128 stands for zero in the data rows.
Here are some points, one per row:
[148  68 162  96 132 102 166  83 224 118  98  65  52 108  92 108 161 155
 211 171 108 175 121 144  93 179 149  82 147 169 179 182 233 136 167 138
 221 131 102  96 103 154 122 135 148 127  95 154]
[139 162 147 128 101 190  37 115 156 105  84 108 122 163 146 236 151 145
 160 157 134 106  98 116 105 100 126 140  91 108 111  60 116 150 115 106
  82 126 101 131 117 236 214 206 100 159 165 100]
[255 255 176 162 121 174 156  83 142  63 128  75 135  44 118  33  65  91
  89  62 102  82 187  88 114 144 130  99 162 117  61  99  52 118  96 123
 155 139  70 119 148 138 225 167 169 206 146 193]
[128 223 162 163 169 207 204 229 188 216  91 163 209 123  33 131  75 128
  80 142 127 123 125 133 144 134 150 159 153 130 198 125 161 122 180 178
 255 155 137 146 119  90  98 126 119 120 142 107]
[131 105 150 143  61 120 121 109  64 125 118 180 122  41 146  69 104 194
 143 149 147 234 198 128 116 124 214 148  66  66 138  61 147  92  74 163
  94 160 219 173 141 181 172 142 169 113 111 128]
[144 114 116 104 133 134 131 117  78 163 198 142 160 254 113 144  75  73
 113 124 112 108  80 108  84 110 128  48  98  36 126 142 107 190 191 176
 216 175 143 142  66 104  79 114 118  86  70 123]
[145 137  91 123 172  47  41 120 104  66  88 168 129  93  93  25 170  94
 120 182 146 176 125 123 110 103 153 130 130 135 228 212 193 159 102 164
 171 129 127  67 137  93 135  92  65 135 186  98]
[ 81 116 145 188  91 142 153 243 177  87 194 196 174 178  97  57  81 114
 139 102 108  76 130 186  83 155 104  95 163  89  82  83 126  78 100  80
  83  55  69 113  56 113 123 172 121  83 230 120]
[123  96 108 101  93 163 135  61 131 148  70 126 142 118  91 162 222 105
 113  93 129  75 166 105 237 178 119 200  78 144 165 139 113 102  68 158
 101  96  94  69  33 136 109  86 120 132 118  89]
[116 149 123 120  85 108 105 133 112 219 132 131 113  85  93  91 168 136
 165 166 219 168 181  95  25 145  56  45 124 149 135  64  81  95 132  87
  67  88 203 144 187 147 218  95  83 148 131  98]
[143  92 158  81  97 128 114  59 108 102 102 151 114 135 149 206 223 124
 101  98 148 148  57 109 104 125 112 177  92 121  70  91 114 117 136 108
 112  39 112 115 186  61 208 192 182 136 218 221]
[106 128 140 152 134 201 138 227 145 130 124 138 141 207 167 105 102 112
  86  99  66 139 167  83  87  87 172 118 131 248 160 176 144 177 165 183
 159  91 145 126 145 149  37 102 189 102 131  89]
[126  80 151 102 139 111 123 118 142 112 153 157 180 213 121 180 107  89
 136 127  58  75 172  97 150  77 119 150 176  96  52 114 112 111 116 154
  73  98 237 167 202 146 208 159 114 126  61  87]
[146 101  92 124 145 142 109  67 113 140 150  84 152  68 150  95  56  90
  96 204 191 255 182 222 108 164  58 186 193 131 212 185 157 176 175 178
 105  71 110 129 133 127  54 149 117 132 145 127]
[100 132  59 154 146 120 219 134  58  94 110 199 182 204 183 193 104  92
 101 145 138 132 111 117  86 162 133  97  83 148  72  60 141 112 119 138
  76 144 105  60  86 185 172 164 189 175 187 173]
[239 255 211 164 180 130  89 105  98 139 105 109  50  76  79  63  27  90
  93  75  82  72  64 147  97 124 107 141 131 108  81  68 151 114  92 114
  41 113 193 174 124 159 134 129 162 108 121  89]
[ 65  93  86 113 168 116 102  98  87 151 142  95  59 108  77  68 108  97
 127 165 209 223 224 174 125  90 171 139 108 107  47 123 132 100 143 116
 123 127  86 190 130 193 255 155 175 126 138 103]
[ 98 136 170 125  84 140 100 198 176 135 136 174 177 240 202  64 108  93
 111 147 127  88  52 138 194 145 101 198 155 194 230 183 119 130 150 164
 142 174 110 140 170 200 120  91 128 126  75 152]
[ 81  90  83 185 111 114  92 136 193 213 112 180 185 185 162 116  38 121
  96 124  89  78 107  99 128  86 148  98 135  64  94 143  76  59 134 113
  67 119  65  98 162 102 156 181 163 198 199 143]
[166 115 174 129 120 108 101 179  95 158 110 155 158 231 144 173  84 165
 104  62 138 128 134 205 105 107 135 130 187 159 105 218 187 139 172 152
 212 122 109 106 116 155  89  86  99 212  94 151]
[110 120 120 163 111 115 133  99 123 109 112  93 155  75 129 143 238 129
 182 124 181  74  84 113  95 113 115  84 108 126  53 115 152 142  62 219
 113 188 170 255 154 112  79 124 127 139 134 118]
[181 115 161 186 223 234 198 213 181 179 142 193 133  71 158  48  88 114
  81  63 171  63 135 115 122 132 117 163  85 153 147 142 194 229 232 116
 172 161 147 104 123 112 114 139 102  95  63  78]
[184  99  99  99 114 140 108 144  79  69 131 112 101 152 137 107 226 105
 158 206 124 108 140 159 114  93 134 140 130  84 127  62 119  56 129  41
 190 229 157 169 148  76  35 124 134 137 106 132]
[ 85 121 109  10 177 129 163 182 149 130 138 137 155 207 143 114  27 181
 140  46 144  92 102 167 113  95 110 103  86  92 147  84  90 134  45 119
 103 134 122 112 164 126 184 174 163 179 190 113]
[ 93 149  92 137  97 108 115  80  52 153 191 126 170  51  97 126 226 191
 153 136  74  95 104 154 143 112 133 144 118 189 190 227 151 188 184  97
 182  74  63 144 102 167 123 148 127 171  89 100]
[ 86  99 165 154  64 161 147  74  91  57 117 107  78  90  51  97  34 121
 136 205 238 198 124 140 116 110 156 158 153 200 192 216  80 174  88 101
 132 142 109 104 118  63 114 157 102  88  71 123]
[ 72 181 117  74 108 104 137 100 143 102 143  86 126 180 190 206 126 135
 102 116 120  72 156  78  31 129 126 166 132  60 165 167 206 167 180 133
 189 158  58  83 190 114  78  69 132  78 129 128]
[ 70 115 168 145 193 135  66  75  99 113 135 102  97 121 128  86 164 206
 133 185 191  74 158 107 255 195 195 132 148 135  91  70  94 120  72 137
 144 102 116  81 104 132  28 110 109  91 130 157]
[134 115 163 122 129 128 144  90 111 105 150 137 120  84 102 129 178 161
 142 175 127 170 123 167 249 144 115 120 111 113 100 115  85 104 126 125
  33 138  47  61 181  83  98  56 168 104  97  24]
[ 99  92  63 161 159 140 138 102 130  30 135 115 124 139 118 205 139 125
  79  92 102  78 111 166 109 147 123  73  73 104 153  86  91  66 118 147
 116  64 218 225 186 149 189  98 115 145  57 130]
[103 189 112  78 109 102  96 165 158  99  74 142  96 108 100 110 207 185
 184 153 154 172 157 139 173 190 170 145 160 111 169 179 102 160 115 157
  22  93 126 106  89  86  75 161 126 160  32 166]
[124 154 135 175 142  97  67 147 106  91 139 128 126  94 182 255 150 124
 234  81 142 143 133 104 154  48  84 113 132 130 153 162 127 154 169 176
 255 129 148  85  85 108 135 110 156  98 122 118]
[128 138 136 134 139  73 160  59 127 113 179 170 150 235 133 205  91 102
 117  21 102 153 175  72 210 186 152 125 122 207 201 139 130 135 126  93
  79 142 101 156 109 113  72  89  67 109 135 130]
[ 92 121 112  82 130 138  89  70 159 135 101 151 128  49 171 185 202 142
 138  76  37  85 125 207  34 134 111 123 142 145  71  86  73  99 132 142
 147 226 194  98  97 115  84 131  74 119 106  95]
[172  84 120 163 156 131 111 215 195 195 244  90 225 195 109 127 111 116
 130 108  98 147  85 132  78 114 153 184  62 139  66  88 110 150  51  93
  71 140 130  74  68  96 165 111 145 156 147 194]
[122 136  92 155  89 109 124 174  96 167 103  87 107 154 238 237 117  82
  66 117  90 126 102 105 230 238 139 130 193 135 181 127 145 153  74  89
 120 128 109 118 116  60 144 129 105 112 100  78]
[134  75 114 115 130  96 122 118  71 130 130  94  75  83 107 152 181 186
 104  75 102  61  87  44 115  97 119 143 232 190 255 154 178 131 161 156
  97 161 109  86  93 128 116 142 173  88 128 132]
[ 54 153 101  83 107 113 145 109 176  78 100 124 147  54 146  78 125 149
  76 175 167 253 118  90 133 106  75 107 144  94  41  98 150 102 118  51
 132 147 221 184 110 170 109  76 133 122 122 150]
[149 115  50  92 105 111 155 114 132 131 124 107 112  35 109 104 112  80
 216 146 148 151 106 154 255 121 232 117 143 145 136 162 113 118 136  93
  85 119 122  69 161 135  59 122  74 115 127 148]
[114 166 253 160 201 187 182 255 135 198 158 136  74  49 113 107 102  83
 121 121  63 132  98  90 121 107  79 108  74  90 105 146 101  48  80 135
  78 125  91 110 134 185 120 174 110 152 209 223]
[133  91 122 124  80  25 146 132 120 120 122 118  59  90 104  74 119 173
 146 184 109 197 142 117 111 105  61 136  57 135  71  56  74 170 218 208
 209 162 100 134 104 101  59  97  78 146 135 118]
[167 116 150 173 160  77 193 107 127 130  62 100  96 149 162 185 214 180
 140 165  93 100 138 164 131 104 143 131 109  77 103 147  43 177 117  57
  92 112 196 202 167 176 199 140 124  83 193 143]
These points spread out most along one direction. Take the direction at right angles to it along which they spread out most. Then take the direction at right angles to both along which they spread out most. Go by this last direction. How far along it is each point below, from 0 to 99? 50 is the average, and the first point above lies past it. One standard deviation of the points above along it is 16.
[167 116 150 173 160  77 193 107 127 130  62 100  96 149 162 185 214 180
 140 165  93 100 138 164 131 104 143 131 109  77 103 147  43 177 117  57
  92 112 196 202 167 176 199 140 124  83 193 143] 33
[143  92 158  81  97 128 114  59 108 102 102 151 114 135 149 206 223 124
 101  98 148 148  57 109 104 125 112 177  92 121  70  91 114 117 136 108
 112  39 112 115 186  61 208 192 182 136 218 221] 28
[ 65  93  86 113 168 116 102  98  87 151 142  95  59 108  77  68 108  97
 127 165 209 223 224 174 125  90 171 139 108 107  47 123 132 100 143 116
 123 127  86 190 130 193 255 155 175 126 138 103] 69
[146 101  92 124 145 142 109  67 113 140 150  84 152  68 150  95  56  90
  96 204 191 255 182 222 108 164  58 186 193 131 212 185 157 176 175 178
 105  71 110 129 133 127  54 149 117 132 145 127] 73
[100 132  59 154 146 120 219 134  58  94 110 199 182 204 183 193 104  92
 101 145 138 132 111 117  86 162 133  97  83 148  72  60 141 112 119 138
  76 144 105  60  86 185 172 164 189 175 187 173] 37
[ 92 121 112  82 130 138  89  70 159 135 101 151 128  49 171 185 202 142
 138  76  37  85 125 207  34 134 111 123 142 145  71  86  73  99 132 142
 147 226 194  98  97 115  84 131  74 119 106  95] 32
[ 70 115 168 145 193 135  66  75  99 113 135 102  97 121 128  86 164 206
 133 185 191  74 158 107 255 195 195 132 148 135  91  70  94 120  72 137
 144 102 116  81 104 132  28 110 109  91 130 157] 47
[148  68 162  96 132 102 166  83 224 118  98  65  52 108  92 108 161 155
 211 171 108 175 121 144  93 179 149  82 147 169 179 182 233 136 167 138
 221 131 102  96 103 154 122 135 148 127  95 154] 57
[ 81  90  83 185 111 114  92 136 193 213 112 180 185 185 162 116  38 121
  96 124  89  78 107  99 128  86 148  98 135  64  94 143  76  59 134 113
  67 119  65  98 162 102 156 181 163 198 199 143] 48
[133  91 122 124  80  25 146 132 120 120 122 118  59  90 104  74 119 173
 146 184 109 197 142 117 111 105  61 136  57 135  71  56  74 170 218 208
 209 162 100 134 104 101  59  97  78 146 135 118] 62
[144 114 116 104 133 134 131 117  78 163 198 142 160 254 113 144  75  73
 113 124 112 108  80 108  84 110 128  48  98  36 126 142 107 190 191 176
 216 175 143 142  66 104  79 114 118  86  70 123] 44
